[129 130 148 192 157]  (117)
[136 132 127 130 127]  (174)
[129 127 137 193 136]  (114)
[129 128 136 130 164]  (28)
[129 128 137 130 164]  (15)
[127 128 139 191 141]  (35)
[184 133 127 130 163]  (155)
[182 167 130 129 132]  (183)
[127 128 139 191 150]  (162)
[162 184 134 129 128]  (100)
rest: [136 130]
[164]
rest: [184 133 127 130]
[163]
rest: [184 134]
[129 128]
rest: [137 193]
[136]
rest: [133 127 130]
[163]
rest: [128 137]
[130 164]
rest: [182 167 130 129]
[132]

[108 130 138 108 135 142 142 128] = (39)
[124 129 138 109 135 142 142 127] = (157)
[ 88 129 141  67 117 122 125 129] = (78)
[130 130 166 135 121 126 122 127] = (156)
[157 128 120 166 129 121 111 128] = (99)
[124 129 138 109 135 142 142 128] = (118)
rest: [130 166 135 121]
[126 122 127]
rest: [108 130 138 108 135]
[142 142 128]
rest: [108 135 142]
[142 128]

[126  74 152 146] : (77)
[177 170 128 103] : (154)
[125  74 105 120] : (6)
[119 170 127 103] : (139)
[155 126 159 162] : (56)
[181  93 105  77] : (136)
[125 119 129 103] : (32)
find: [126  74 152 146]
(77)
rest: [181  93 105]
[77]
rest: [125  74]
[105 120]
rest: [170 127]
[103]

[ 96 119 119 144 120 127 130 160 117 134 125 122 110 126 148 148 137 129
 178 129 125 144 108 146 128 117  93 140 141 129]  (163)
[125 133 130 154 127 134 167 138 117 121 121 128 128 126 154 128 146 123
 117 127 100 133 119 145 128 131 130 124 166 124]  (63)
[108 120 145 160 114 129 141 119 130 150 135 135 145 120  85 142 133 127
  94 140 115 137 121 113 127 153 141 124 130 126]  (180)
[147 113 138 153 138 129 121 120 121 118 122 151 142 128 108 114 165 122
 134 120 131 138  87 150 137 137 157 141 133 115]  (65)
[128 121 125 145 152 114 119 114 130 119 133 112 138 129 125 120 139 126
 113 108 135 144 157 142 135 106 159 119 164 132]  (7)
[147 113 125 146 152 129 121 120 121 118 122 151 142 128 108 114 165 122
 134 120 131 138 125 129 130 128 106 111 129 127]  (91)
[134 111 124 122 131 127 122 140 137 125 110 136 130 135 134 145 130 125
 140 111 132 120 123 124 138 127 156 118 115 122]  (74)
[138 122 117 132 122 119 138 137 130 115 116 136 104 135 149 137 112 131
 176 116 142 149 120 110 108 122 195 126 138 122]  (58)
[133 130 134 132 118 120 125 137 150 112 125 129 138 130 125 120 139 123
 151 118 124 117 113 132 145 121 110 132 150 126]  (20)
[119 133 146 103 138 125 128 138 141 118 128 123 140 124 125 139 124 133
 128 111 134 116 159 136 108 121 181 137 168 132]  (144)
[125 126 153 129 125 123 119 134 127 123 140 132 113 123 141 131 144 137
 125 157 121 137 146 124 126 125  99 124 115 112]  (18)
[125 133 130 154 127 134 167 138 117 121 121 128 128 126 154 128 146 123
 117 127 134  99  79 137 121 144 107 139 134 122]  (92)
rest: [152 129 121]
[120 121 118 122 151 142 128 108 114 165 122 134 120 131 138 125 129 130
 128 106 111 129 127]
rest: [125 145 152]
[114 119 114 130 119 133 112 138 129 125 120 139 126 113 108 135 144 157
 142 135 106 159 119 164 132]
rest: [138 130 125 120 139]
[123 151 118 124 117 113 132 145 121 110 132 150 126]

[114 122 128 107 129 142 101 119 120 117 128 128 138 125 128  98 134 138
 121] -> (49)
[140 141 146 147 128 134 128 121 127 122 130 128 132 104 128  95 130 178
 166] -> (4)
[125 125 116 118 127 115 103 124 127 138 129 128 118 160 128 148 122 166
 154] -> (68)
rest: [129 128]
[118 160 128 148 122 166 154]
rest: [127 138 129 128]
[118 160 128 148 122 166 154]
rest: [120 117]
[128 128 138 125 128  98 134 138 121]

[134 126 120 142 133 132 121 129 130 119 137 143 122 141 130 128 123 161
 132 130 136 135 130 117 135  98 121 135 126 118 113 104 131 130 117 108
 111 129 132 105 140 118 135 138]  (130)
[123 135 117 122 120 131 125 120 123 132 134 136 147 136 137 130 138 148
 120 130 125 131 129 130 119 131 115 119 141 122 108 139 125 120 131 120
 116 135 123 143 119 127 130 125]  (131)
[140 135 117 134 132 114 135 134 133 125 127 125 136 131 130 119 139 106
 144 116 123 121 131 136 120 130 141 122 137 140 135 129 121 122 121 132
 141 121 116 154 127 129 125 131]  (19)
[138 126 120 142 133 132 121 129 130 119 137 143 122 141 130 127 123 161
 132 130 136 135 130 117 135  98 115 135 126 118 113 104 131 130 117 108
 111 129 132 105 140 118 135 138]  (23)
[124 123 144 129 124 141 126 127 130 159 127 133 136 123 123 132 140 138
 143 125 124 119 130 138 124 117 134 124 117 123  77 137 124 122 132 132
 109 122 120 121 119 121 128 133]  (13)
[123 136 144 129 124 141 127 124 130 159 127 133 136 123 123 132 140 138
 142 125 124 119 132 138 124 117 134 124 117 123  77 137 125 129 140 125
 109 122 120 121 119 121 128 133]  (134)
[142 136 120 129 123 134 125 127 128 131 128 124 146 141 131 127 113 118
 142 131 116 130 129 135 123 120 128 116 120 120 101 144 122 137 116 129
 118 132 116 149 117 136 127 137]  (26)
[126 124 124 136 140 145 131 128 128 104 110 121 136 130 130 126 130 107
 120 126 121 120 130 132 142 149 132 137 134 134 136 149 125 129 140 126
 122 120 126 155 144 129 128 134]  (5)
rest: [123 135]
[117 122 120 131 125 120 123 132 134 136 147 136 137 130 138 148 120 130
 125 131 129 130 119 131 115 119 141 122 108 139 125 120 131 120 116 135
 123 143 119 127 130 125]
rest: [122 141 130 128 123]
[161 132 130 136 135 130 117 135  98 121 135 126 118 113 104 131 130 117
 108 111 129 132 105 140 118 135 138]
rest: [125 129 140 126]
[122 120 126 155 144 129 128 134]
rest: [127 130 159]
[127 133 136 123 123 132 140 138 143 125 124 119 130 138 124 117 134 124
 117 123  77 137 124 122 132 132 109 122 120 121 119 121 128 133]
rest: [123 132 140 138 143]
[125 124 119 130 138 124 117 134 124 117 123  77 137 124 122 132 132 109
 122 120 121 119 121 128 133]
rest: [141 126 127]
[130 159 127 133 136 123 123 132 140 138 143 125 124 119 130 138 124 117
 134 124 117 123  77 137 124 122 132 132 109 122 120 121 119 121 128 133]
rest: [125 109 122]
[120 121 119 121 128 133]

[154 125 122 144 118 178 146 128 128 130 125 128 127 118] -> (54)
[128 138 132 126 132 126 129 128 133 131 136 146 128 134] -> (126)
[128 120 138 143 140 111 122 128 121 125 110 116 129 145] -> (124)
[138 125 118 139 135 124 136 128 120 119 111 131 127 108] -> (170)
[137 127 124 129 121 146 134 128 120 120 104 134 128 122] -> (110)
[127 120 135 134 138 127 127 128 122 125 109 104 128 140] -> (89)
[126 120 117 106 134 125 126 128 120 125 123 120 129 136] -> (133)
[127 120 135 120 138 127 127 128 122 129 128 104 128 140] -> (45)
[122 121 118 139 134 124 124 128 123 124 120 113 127 110] -> (43)
rest: [126 129 128]
[133 131 136 146 128 134]
rest: [134 125]
[126 128 120 125 123 120 129 136]
rest: [110 116 129]
[145]
rest: [118 139 134 124]
[124 128 123 124 120 113 127 110]
rest: [121 125]
[110 116 129 145]
rest: [125 110]
[116 129 145]

[182 146 105  87 197 100  98] = (128)
[ 94 115 132 135 197 102 140] = (33)
[182 146 106  87 197 101  98] = (83)
rest: [146 106  87 197]
[101  98]
rest: [197 101]
[98]
rest: [ 87 197 100]
[98]
rest: [105  87]
[197 100  98]
rest: [105  87 197 100]
[98]

[ 82 147 118 103 124 148 151 119  98 108 183 142  88 119 172 144 138 161
 132 124 140 119 158 157 132 128] : (46)
[132 144 149 158 132 135 124 155 175 126 156 121 100 105 170 122  74 147
 141 128 109 123 113 175 120  99] : (53)
[114 126 118 104 124 148 151 119 136 128 156 102 116 160 122  98 138  90
 133 128 108 114 110  93 136 100] : (10)
rest: [158 132 135]
[124 155 175 126 156 121 100 105 170 122  74 147 141 128 109 123 113 175
 120  99]
rest: [128 108]
[114 110  93 136 100]
rest: [104 124 148 151]
[119 136 128 156 102 116 160 122  98 138  90 133 128 108 114 110  93 136
 100]
rest: [118 103]
[124 148 151 119  98 108 183 142  88 119 172 144 138 161 132 124 140 119
 158 157 132 128]
rest: [183 142  88 119]
[172 144 138 161 132 124 140 119 158 157 132 128]
rest: [123 113 175 120]
[99]
rest: [103 124 148 151 119]
[ 98 108 183 142  88 119 172 144 138 161 132 124 140 119 158 157 132 128]

[132 110 132 135 139 100 130 121 108 128 129 130 123 132 118 127 127 122
 128 128 127 124 129 134 103] -> (125)
[131 124 135 123 144 150 129 133 122 138 140 117 130 120 127 132 133 120
 129 112 125 114 132 125 116] -> (3)
[127 127 133 120 152 103 128 132 150 128 108 135 125 126 138 132 124 117
 126 113 125 142 126 109 116] -> (70)
[127 139 108 118 129 122 132 132 140 132 120 155 133 136 140 124 129 125
 130 115 127 147 133 140 131] -> (122)
[131 135 132 136 132 132 129 110 121 118 132 146 129 134 132 126 126 131
 136 162 128 115 119 125 117] -> (57)
[120 135 132 141 130 128 129 118 146 102 143 129 124 121 132 122 123 129
 133 135 126 138 121 125 123] -> (171)
[126 116 140 120 133 144 123 145 146 123 124 138 132 124 134 138 136 116
 123 125 132 135 130 124 137] -> (42)
[132 133 132 132 132 118 131 108 114 125 129 127 127 125 116 128 131 124
 127  69 123 121 133 138 129] -> (195)
[136 155 111 128 114 140 125 145 143 116 126  86 128 120 132 133 123 127
 131 155 127 121 130 120 138] -> (81)
[129 107 111 129 147 119 125 139 140 120 124 111 130 117 129 121 128 138
 128  92 125 132 127 145 143] -> (69)
[126 125 138 136 129 127 125 143 127 127 125 120 123 117 130 130 128 123
 131 158 133 127 130 130 136] -> (67)
rest: [111 128]
[114 140 125 145 143 116 126  86 128 120 132 133 123 127 131 155 127 121
 130 120 138]
rest: [120 132]
[133 123 127 131 155 127 121 130 120 138]
rest: [120 129 112 125 114]
[132 125 116]

[132 120 127 106 115 116 113 120 152 144 120 148 128 127 127 143 122 165
 132 126 131 117 113 135 175 108 157 135 118 134 134 141 152 145 141 120
 125 170  95 102 161 152 156 167]  (8)
[127 127 129 128 127 128 128 129 128 126 130 128 128 128 128 127 130 129
 132 127 152 117 128 128 128 130 129 128 128 128 129 129 126 128 129 129
 128 127 130 129 126 127 128 128]  (22)
[132 120 127 107 115 116 113 120 152 144 120 148 143  95 127 143 122 129
 132 126 152 117 113 135 175 108 155 135 118 134 134 141 152 145 141 120
 125 170 175 110 154 152 156 167]  (9)
[132 110 125  95  97  99 110 117 165 146 112 151 156  81 119 144 112 179
 122 110 137 103 108 125 195 108 156 135 101 136 133 151 160 143 142 125
 124 193  94 102 161 163 159 181]  (60)
rest: [129 132 126 152 117]
[113 135 175 108 155 135 118 134 134 141 152 145 141 120 125 170 175 110
 154 152 156 167]
rest: [135 101 136 133 151]
[160 143 142 125 124 193  94 102 161 163 159 181]
rest: [ 94 102 161]
[163 159 181]
rest: [108 157 135]
[118 134 134 141 152 145 141 120 125 170  95 102 161 152 156 167]
rest: [110 117 165]
[146 112 151 156  81 119 144 112 179 122 110 137 103 108 125 195 108 156
 135 101 136 133 151 160 143 142 125 124 193  94 102 161 163 159 181]
rest: [110 137]
[103 108 125 195 108 156 135 101 136 133 151 160 143 142 125 124 193  94
 102 161 163 159 181]

